One vector is turned by the same rotation once a tick. Each row is the vector after some number of ticks, and that number follows the row.
The counts run from 0 to 127.
[ 14 -16   6   2  13   6  13  -2  27 -15 -13  11  13  19 -11  -8   1   2
  12   0   2  14  11 -11  -5   8  -6  16  10   3  -6  -2 -14  15  11 -18
   1  -9] -> 71
[-26 -14 -16   1 -11  13 -13 -21   4   9  -1  -1  -1 -13   8   6  -3 -11
 -13   3  -9 -24 -12  -8 -19   5   8  15   9   7   0  13  -3  12   5   4
  20  -8] -> 104
[  6 -14 -13  -2  18  -8 -13  15  16 -11   6 -10  -7  11  -6 -13  12   8
 -27 -14  12   4  -9  -4   2  -6 -15   3  12  -2   1  -9  29   2  10  -6
 -11  -4] -> 42
[  2  -2  14  -2   8  -1  -2   7  15 -11  14  -9  -7  -6   2  -5  -9  -4
 -19 -15  10   4 -15 -28 -13  11   0   5  20  12  -1  21 -20  -2  -1 -14
   3   3] -> 86
[  5 -13  -3  18  23 -11  -5 -21  30   5   0  11  -8 -12   9 -10   5  -1
  -6  12  -4  -7  18   6  -2   1 -12   4   5  -6   0  -8  14  18  14  -4
  20   1] -> 27
[-20  -8   3  26   2  -5  -6   7  18  -1  13 -11  -6 -14   5  14   7   4
 -23   6  -3 -16 -10  -8   3  11  19   4  18   8   1   2  -4   2  29  -6
  -4  -9] -> 20
[ -7  -5   7  12   5  -2  -2  11   5 -11  14 -22   2 -16  10  16   0   9
 -12   5  -1 -11  -7 -29  -2   5   9  18   9   4  11   0 -14  15  14  -4
  17  -7] -> 99
[-10   9 -11 -12  -2  -3 -14   7   1   3 -18  -2  -7   8  -6   8 -12  -1
 -25  -1 -10   4  -6  10 -16 -11 -27  13   0  14  -7   7   9  27   4  -6
 -11  13] -> 52
[ 10 -25  11  26  14  -2 -11   1  10   1 -32 -16   8 -13 -10 -10  -2   6
   4  -8  -2   8  -4  -4   9  -8  -2  29   2   3   1   1 -10  18   4 -15
   0  12] -> 63
[  0  12   6  11  -1  -9   0 -24   3  -1  14  -3  12  -6 -16  11  -2  -4
 -13  -9 -18 -13   0  -2 -15  19 -10  11   6  20   6   8 -14  27  -7   5
  -7   4] -> 92
[ -5 -15   0  30   8   2 -12 -25   1   6   5  -1   7 -11  -5   6   7  -9
  -5  19  -9   3  -5  -8   0   7   3  20  19   4  -3  -5 -21  11  17  -2
  13 -15] -> 102
[-10  -6  -9  -5  -2  -3 -14  13   6   2 -11  -6 -19   0  -7   0 -12   4
 -26  -9   1   8 -17   1  -9 -20 -16  16   7  15  -9   3   8  10  14  -8
 -13  15] -> 51
[  0 -19 -14  15  20  -8  -5  -7  24   4  -1   3 -15 -14  10  -5   6   3
  -6  12   6  -8   5  -6 -10  -8   1   3  11 -14   8 -19  19  -1  18  -2
  22  -1] -> 28
[ 23   2  -9  20   1  -9 -14  11   9   7 -20  -8   4   2 -21   3 -11   6
  -8   6  -7   8   0   1 -11  -2 -24  17   2  13  16  -5  15   7   2 -11
  -8   7] -> 54
[ 18  -5   7  -2  20  -5  -8 -16   8 -12  24  14  -6  -2  -1  -4   1  -2
  -9   0  11   5   9  -6  -6  28  -4   2  14   1  -1   9 -18  17   0 -14
  -8 -15] -> 5
[ -8  -5 -12 -12  13  -8   5   1  22  -1   4   2  -1  12   5 -16  -9   2
  -8   2   5  -8  -2  20 -13 -12 -15  11  -4   2   2  19  34  19   4   2
  -3   7] -> 39
[-19 -15 -16  18   2   0 -10  -9  15   8   4 -14  -2  -9   2  -2   1   4
 -17 -11  -8 -27   5  -2   0   4  -1  10   1  -9   7  11  26  20   4   4
  16   0] -> 25
[ 30  -9  12   7  11  -1  -2   4   9 -10  14  -1  -5  -3  -5  -2 -14  -1
  -6  -9   8  14  -5 -29  -9  13  -4   8  17   9   9   9 -20  -4  -8 -14
   7   0] -> 85
[ 12   2 -14  -5   7   0 -23   3   9   5  19 -14 -12   6   4 -14  -3   1
 -23  -8   5  -8 -14  -7  -6  -7 -14  24   2  -9  17   9  26   6   6   3
   1  -7] -> 121
[ -2  -4 -21 -10  20  -5 -15  12   9 -12   3   1  -1  15   3  -9  12   0
 -29  -8   9   8 -11  -2  -7   0 -21  -7   8   8  -7  -1  25  19  -5  -9
  -9  -6] -> 43
[ 10 -14   5  23  18   1  -1 -17  12   1  25  10   5  -8   9 -15   0  -5
   6  15  16   1 -11   9   5   9  -1  13  14   0  -8   7  16  -1   6  -4
   8 -13] -> 115
[-11  13   0   0  -6  -5  -6 -13  -1  -4  16 -10  13   0 -12  19  -9  -2
 -23 -15 -12 -17  -7 -12 -15   8   1  17   8  20  14  22 -10  19  -1   1
  -8   6] -> 91
[-14  -2   0 -13  13   3  -9 -22   9   3  21  15 -11   3  19 -11   2  -2
 -12   6   6  -5  -8  11 -12  -4 -14  13   7   6 -11  11  21  24   8   7
   0  -4] -> 118
[-10  -2   7  17  11   0  -3 -15   4  -4  13  -8   8  -7   1   4  14  -8
 -10  11 -11  -2   3  -6   4  15   1  13  13   3 -12  -1 -23  33   7   0
  12 -18] -> 101
[ -8 -24  -7 -20   9   9  -9   0  10 -18 -15   8  11   7   7  -3  -3  -7
   3  -2  10  -2  -7  -2 -19  14   2   8   4   8  -9  26 -14  21 -10 -19
  -7   2] -> 74
[-20 -18 -22  10   6  13  -9  -1  20  -6   5  -7  -5  22   8 -16   1  -5
 -20   1  -2  -2 -11  10   5   2   0   8  10  -7 -18  19  18  11   9  -6
   3 -11] -> 34
[ 15   3  -8  19  -5 -11  -8  17  13  -3 -26 -19  -9   2 -16   1  -9   8
 -17 -12  -4  -4  -5 -11  -6   2 -11   4   6  10  14  -1  19   0   4 -16
  -6  10] -> 55
[  5 -16  15   0   9   1   3   6   6  -8   1 -11  20  -2   1 -13  -1   2
  -1 -18   9 -11 -21  -6 -15  -8   8  23  10   7   8  24   2  -6  -3 -11
  -8  13] -> 77
[ 12  -6   0  17   0 -10  -9 -20  14   0  11  -3  -8 -26 -12  10   0   0
 -14 -22  -2 -13   2 -21 -14   9  -3   9  21  13  11  -9 -10   1   4  -1
   3   6] -> 94
[ 17   0   6  20   5 -15   0 -28   9   2  12   2   2 -17 -23   6  -2  -2
 -10  -9  -8  -7   7  -6 -10  19  -8  13  12  16   9  -4 -13  16  -1  -1
   2   1] -> 93
[ -3  -6  -8   0  -1  -4  -7  -9  10  -8   4  -3 -12 -24   6  17  -1   0
 -20 -18  -3 -21   1 -27 -23  13   2  -3  10  12   8  -2  -9   9   3  -8
  10   6] -> 95
[ 11 -18   5   5  11   1  -1  -5  13  -1 -35  10  17   4  -5   5  -4  -4
   8   6 -11   2  -1  -9 -25 -11 -10  16   9   8   8  -5   2  -5   9 -11
  13   3] -> 67
[  5 -25 -19   1  10  -5 -17  -6  10  -6  14   7   4  -4   5   1   9   3
   2  17  15  -6   0  -9  -6  11   2  14  14  -7  13 -10   2   3  20  -6
   3 -25] -> 111
[ 15 -13  19 -10  21  -8   0 -26   5  -8   1  20  11  10 -11   1   6  -1
  -2 -10   8   6  -1  -7 -19  -5 -14  19  19  12   5  -9  -4   1   1  -3
  -7   4] -> 80
[ 14   6   0 -22   8   6  -6  -7   2 -14   4  13  11   8  -1   4 -13  -1
  -6 -10  -4   2   8 -18 -21  14 -19   7   3  11   9  14  -4  26 -19  -7
  12  -5] -> 83
[ -6 -21   2  20   1   5   4  20  13 -10 -26   2  -2  -8  -2  20 -10  19
  -6  -1   9   8 -11 -12  -2  -3  -2   8   9  25   1 -16   3   4  11 -15
  -4   7] -> 59
[-28  -1  -5  15   8   0 -14 -15   5   1   3  11   7  -8   5  13   1   5
 -13  17 -10 -10   1  15   0  10   7   8   7   8  -8  -1   2  31  13   2
  -4 -13] -> 22
[-18   4   5   7   4   0  -4  -1   8  -7  10 -23  11   1  15   8   7   1
 -18   2 -10 -15   0 -16   0   9   3  10   8   4  -6   6 -18  31   8  -1
  15 -15] -> 100
[-13  -2 -13 -14   6  -6   0 -12  29  -7  12   0  -1   3  14  -3  21   1
 -10  -1   1 -23   9  -2 -16   6  -6   3  12  -9  -2   0   5  27  24   3
   3 -15] -> 109
[  8   4   2 -10  13  -1 -11  -7  14 -17  32   6  -5   2   9  -7   3   0
 -13 -10   3 -10   4 -13  -8  29  -4  -4   6   1   0  18 -11  30  -3 -14
  -8 -13] -> 4
[ 19  15 -10   3  17 -13  -8  -9  22   1  13   4 -11  10   1 -12   8  -8
 -17  14   0   4   0   4  -7  14 -27  -1  12   1  -6   9  14  13   2  -9
   3 -18] -> 123
